One turn moves each row of this set onto another row. After a few examples, where does it send each row asked below?
z_131: [ -6  15  -4   0  11  -1  -4   2   6  28 -16 -21   8   9   4]
z_421: [  9 -15  -6   7  16   5  -8   5  -6  31  21   0 -10   2 -12]
z_274: [ 13 -20  -3  -5  11  -1 -11   7   3  32  11  -5  -5   7  -8]
z_698: [ -5  -6   2  20  -2  20  16   7  11  -1   9 -23  14 -11  16]
z_79: [  1  -8   8  20   8  21  12   8  13 -10   9  -5  10 -12  13]
z_580: [  7  -9  10  25   8  20  13  10   4 -11   3 -12  10  -6  14]
z_352: [ -3 -11  -5  27  10  23   5   7   2   2  18  -7  12 -17  11]
z_736: [  7 -16  -4  -5  11   2 -11  14   8  28  19  -1 -11   9  -9]
z_474: [  5  -2   1   9  -3   1 -12  -1  -4  -1  -1  22  -5  20   1]
z_121: [  1  -8  -5  19   8  18   9  13   6   2  18 -12   8 -21  16]
z_892: [ 10 -18 -12  -4   8  10  -9  10 -13  36   7  -5   2   8  -1]
z_65: [-13   2   9   4  -7  -1 -18   2   0  -2   3  13  -8  21   3]
z_977: [ -9  14  -1   3   7   7   5  -3  -9  26 -13 -28   7  10  -2]
z_568: [  0  -2  -3  19  -3  23  20   4   4   1  15 -22  13 -11   8]
z_748: [-10  15  -3  -5   9   5  -8   5  -1  25 -18 -19  10   9   0]
z_17: [-10   2  18  11   5   7  -7   0  -5  -8  -1  12  -7  21  -1]
z_986: [-16   3  15  -2   0   1 -12   2  -2  -3   2  12  -3  20  10]
z_162: [-13  15  -6   3  -2  15  -4   6   2  19 -19 -13  14  22  -6]

z_121 goes to z_698
z_17 goes to z_421
z_274 goes to z_748
Now find these:
z_986 goes to z_736
z_568 goes to z_580
z_892 goes to z_162

One turn moves each row of this set onto another row. After a few examples, where does it send each row asked below?
z_75: [ 10  -6   5  12 -16   7   7 -11   6  22  15  -3]
z_385: [-12   0  10 -10  -7  -5   5  -2 -12  -5 -15  14]
z_691: [-18   2   5 -13  -1   4  15  -5   9  14  12 -12]
z_411: [ -4  -6  14 -15 -11  -4   3  -8  -9   0 -19   7]
z_719: [  3   1 -10  12 -20  15   2 -10   5   1  18  -7]
z_652: [ 16  -9  18  -4   1 -11 -11   9   1  25  -2  -7]
z_430: [ 14  -2  11   3   3  -2 -17 -14 -20   2  11   6]
z_550: [ -4 -10  22  -8 -15 -10  -7 -11  -7   2  -2   9]
z_672: [-21 -19   3  -3   7  -3  -5   5   3   8 -13 -14]
z_215: [ 13  13  -7  -3  14   3  -6 -10 -12  -3 -13   6]
z_805: [  6   9 -21   7  10  10   2   8  -2  -7 -11   0]
z_664: [ 20  -6   6   5   3 -12 -18   7   6  21  16  -9]
z_319: [  6  -9  16   6  -9  -2 -19  -4   3  -1  27   5]
z_842: [  0   6 -18   2 -10  -2 -10 -10  -1 -19  11   8]
z_524: [ -1  -6 -11  -9  -1  -6  -2  19   8 -22   6  -1]
z_627: [  7  -4  -4  -7   5 -17 -15  -3 -16 -15   5   9]
z_95: [ -6 -16  -9  -2  11   8   8 -17  10   8 -12 -10]
z_648: [ 14  -2  16  -6   7 -17  -6   8  -4  24   0   4]
z_440: [ 11   5 -11  10  -1   0 -20   1  12  -5  24   3]
z_245: [-15   6   3  -1  12   4  -2   4  -3  25  -2 -19]
z_147: [ 11  11 -18  -8   9   6   4   4  -2  -4 -17  -4]
z_811: [  2 -17 -11   5 -10  -1   3  19  18  -6  13  -5]
z_732: [  0 -10  -7 -16  16  -4  11   0  20  10   6 -11]
z_373: [  9  -2   2  11 -20  14   3  -5   9  20  10 -12]
z_19: [ -2  -7 -11  -6 -13   1   5  20  19  -9   7 -10]

z_652 goes to z_19
z_440 goes to z_627
Now find these:
z_215 goes to z_664
z_245 goes to z_732
z_811 goes to z_385

One turn moves each row of this set onto another row. After a few examples, where does it send each row asked below?
z_731: [-13   2 -15   9   3   0   7   8  16   9   5   4 -15 -22 -14  -4   8   0
   9  25  19  12  -9   6  17]
z_476: [-15   1  -5   3   4  -2   8  10  25   7  -5   5 -13 -19  -6 -10  14   4
  10  26  15  12 -13   5  14]
z_908: [ 19 -26   7   8   6  16   5   0  13  -9 -25  20  -3   6 -30  -5  11   1
 -17 -23  11  -5   0  -3   1]
z_455: [  1  -1  -8   9   0   5   5  17   8   8  14  16 -12 -10  -7 -18   1  -5
  17   9  29   6  -3  12   4]
z_699: [ -6  -3 -16  -4   2  14   0   3  13   8  12   8 -13 -19  -7  -8  13  -2
  13  26  17   5   2  15  10]
z_30: [ -2  -8  -8  -4   0   7   2  11  23   5  10  12 -11 -19   2 -12  10   3
  11  21  14  -2   3  17  10]
z_768: [  9  -3  11 -12  16   7  -6 -34  12 -17 -15   2   3  -3 -12  -8  15 -12
 -16  -1  -4   4   1   2   2]
z_586: [ -2  -3 -18  12   4   6   5  13   9  10  10  11 -16 -17 -18  -9   4  -2
  12  19  29   9  -2  10   7]
z_88: [ -8  -3  19  13  -6   7   6  -9   8 -11 -13   5   1   1 -18   2   9 -10
 -11 -24  -7   7 -18 -20  29]
z_723: [ -8   1  16  13  -6   0   5 -14   4  -4  -6  -7   5   2 -16   2   6 -16
  -1 -16 -15  14 -14 -18  22]
z_381: [ 24 -33   2   8   6  10   2   3  14  -3 -24   7   1   4 -27  -6  10  -2
  -9 -12   7  -5   8  -2 -11]
z_213: [  9 -25  14  11  -9  27   3  13  -1   0  -5  -6  12   3 -17  -9   8 -20
   5 -14   3  -8 -14 -25   3]
z_535: [-15   4   1   1   0  24   6   8  -1  11   7   6 -10 -18 -15 -15   6  -1
  19  17  27   6 -16   4  -4]
z_726: [-10  -2   0  -4  -1  16   4   1  16   5   9   8 -13 -27  -7  -6   9  10
   7  25   9  -2  -2  21   6]
z_493: [  3 -21  16   0  -5  33  -3   6   2  -6 -12   4   6   4 -18  -8  14 -13
  -1 -25   7 -10 -14 -27   6]
z_765: [ 20 -26   9  -9   3  13   9   8  14   1 -28  16   0  -3 -34 -11  10 -18
 -19  -7   9 -11   5   2   0]
z_838: [ -9   5  22  -4 -10   5  12  -7   2   1 -10   5   5  -3 -23  -4   4 -32
  -9 -13  -9   6 -15 -13  29]
z_910: [ 21 -25   4   2  18   9  10   0   3  -5 -18  19 -10  -1 -31   3   7 -11
 -25  -1   5  -4   5   5  -8]
z_275: [  6 -24  10  -5   8  25  -5  14  -9   2  -5   2   1  -3 -21  -1   6 -25
  -6  -8   8 -13 -11 -27  -9]
z_649: [ 28 -24  10  13  14  11   9  -1  13 -15 -21  10   3  -5 -26 -11   6 -12
 -24  -1  18 -10  -3  -2  -2]
z_436: [  2  -3  11 -22   5  -1   3 -22  15  -2 -26  11  -2  -2 -26  -4  13 -16
 -16  -9 -10   7   5   7  11]
z_361: [  4 -17  15  -8  -7  15  -4  16   3   5 -10   2   7  -5 -26 -10   0 -30
  -4 -20   9 -14  -8 -26   6]
z_401: [ -2  -3  12 -16  14   6   2 -27   2  -6  -7   8  -6  -3 -15   9  15 -16
 -18   1 -20   6   2   5   9]
z_668: [  8 -15  14   0   6  20 -13   1   3 -11  -1  -8  12  -6 -11 -12   4 -24
  -4 -11  12 -14 -13 -30   0]
z_224: [ -2  -2  -5  10   1   9   4  10   8   9  12  15 -16 -21 -19  -9  -4   7
   9  10  27   1   0  17  -3]
z_613: [-12   0 -13  -2   2  18   2   9   6  11   8   3 -11 -17 -11 -12  12  -7
  19  24  24   9 -10   1   7]
z_676: [  2   4  22  18   2   2  10 -15   4 -15  -4  -1   7  -6 -15  -3   2 -25
 -17  -6   0   6 -21 -13  27]
z_371: [-15   7  -5   0   4  11   8  10   7   9   1   6 -10  -9  -7 -19  12  -7
  22  18  26  16 -17   1   4]
z_974: [ 10 -11  10  -4   3  10  10 -29  12  -8 -21   5   2   5 -17  -3  20  -5
 -11  -2 -17  11   4  13   7]
z_797: [  3  -9  14 -11   2  19   2 -26  13 -13 -19  13   0   6 -14  -2  22  -2
 -14 -16 -12   4   2   4  14]
z_798: [-23   7  -1   8   3   4   8   6  15   9   0   2 -15 -26 -16  -4   4   9
   8  21  17  10 -16   2   9]
z_940: [-10  -3  19  11   3   3  10   0  -6  -2  -1   0  -2  -6 -21  11   2 -27
 -15  -6  -9   4 -22 -23  21]

z_30 goes to z_455
z_699 goes to z_586
Now find these:
z_381 goes to z_213
z_493 goes to z_88
z_910 goes to z_275
z_224 goes to z_535
z_838 goes to z_436
z_676 goes to z_768

One turn moves each row of this set onto another row. After a few examples, where does it send each row asked below?
z_366: [ -5 -12  17 -20   3 -16   8  11  -2  14 -10  -1  13 -12]
z_336: [-17  -7  24 -10  -1  -7  15  16   2  10  -7   2  15 -12]
z_866: [  2 -12   9  10  -4   1   0  -2   0  30 -26   6   1  -3]
z_467: [  0 -28   6  -4   9   3  23  -1 -16  -7   4  -4   3  13]
z_390: [ -4  -8  21 -24   3 -13   3   8  -7   9  -6   0  12 -16]
z_123: [  9   3   3  19  17 -13  -3  -6  10  10  -3  11 -13  -3]
z_954: [ -4 -24  11  -2   6   8  23  -1 -18 -11   8  -3   2  11]
z_862: [-20   5  12   9 -12  -5  -1  20   4  -3 -12   9 -12 -12]
z_978: [  4 -21   9   2  13   6   5  -6   1  -6  26  -1  -5  13]
z_356: [  7  11  13  17  16  -5  -8 -10   2   1   4  13 -15  -9]
z_497: [  5 -23   6   2  13   4   5  -6   2  -5  25  -2  -5  14]
z_21: [ -2 -24  12  -5   7   8  20  -2 -20 -12   8  -4   1  10]
z_210: [  1  12  15  23  13  -1  -2  -6   5   1   5  14 -14  -9]
z_441: [-11 -11  18 -14   1 -13  14  15   3  15 -11   1  15 -10]
z_756: [  1 -21   8   6  12   8   9  -4   4  -6  25  -1  -4  14]
z_28: [ -3 -26   9  -2   7   5  25   0 -16  -9   6  -4   3  13]
z_216: [ -1  -8  -4 -20  -9  12   5 -10   5   2  -6  -4 -28  -1]
z_788: [  3   4   6  25  15  -9   4  -3  13   9  -3  12 -12  -2]
z_914: [-12  -5  -1 -10 -13  19  15  -5  11   1  -5  -1 -25   1]
z_593: [ -6   6  11  -7  -8 -11 -16  10  -8  -5 -10   6 -16 -17]
z_25: [-10   0  25  15 -10  17   1   0  -5  18 -15   9   1 -10]
z_865: [ -5  -4   1 -18 -12  18   5 -10   3  -2  -2  -2 -27  -3]
z_396: [-17  -2   2   8 -10 -13   1  21   9   5 -18   8 -12  -7]
z_622: [ 12   6   7  15  17 -11  -8 -10   3   6   0  11 -14  -7]
z_220: [  2 -20  10   4  12   7   6  -4   2  -7  27  -1  -5  13]
z_43: [  3 -23   7   5  13   5   9  -3   4  -4  24  -1  -4  16]
z_715: [ -3 -11  -8 -17  -9  12  10  -7  10   5  -8  -3 -26   2]
z_139: [-15   9  15   1 -12  -4 -10  15  -4  -8  -8   8 -14 -16]
z_159: [ -9  -9  -6 -11 -11  15  15  -5  13   4  -8  -2 -25   3]
z_714: [ -9  -4  28 -21   0  -7   4   9  -8   5  -3   1  12 -18]
z_118: [-10  -3   2 -13 -13  21  11  -8   6  -2  -2  -1 -27  -2]
z_764: [ -8  -7  15  18  -7  10   5   2   2  26 -21   8   3  -4]
z_636: [-16  -3  29 -14  -2  -4  11  13  -4   5  -3   3  13 -16]
z_103: [ -7  -4  -3   0  -7 -20  -6  16   5   7 -21   5 -13  -8]
z_404: [  4 -24   5   4  13   3   7  -4   4  -3  24  -1  -5  15]
z_819: [ -2   9  11  27  13  -3   3  -2  11   5   1  14 -12  -5]
z_5: [ -2  -1   1  -7  -6 -19 -14  12  -3   2 -17   4 -16 -13]
z_288: [  7  -3  19  -1  -4   7 -15 -10 -15  18 -16   7  -3 -13]
z_471: [  2 -27   7  -6   9   2  19  -3 -18  -8   5  -5   1  12]
z_904: [  1 -25  10  -7   8   5  18  -3 -20 -10   7  -4   1  10]
z_279: [  9 -10  10   0  -2  -1 -11  -8  -8  26 -22   5  -2  -8]
z_342: [ -3   2  27   7  -7  16 -10  -7 -13  14 -12   9  -2 -14]

z_866 goes to z_764
z_103 goes to z_396
Now find these:
z_914 goes to z_118
z_978 goes to z_497
z_622 goes to z_123
z_366 goes to z_441
z_467 goes to z_28

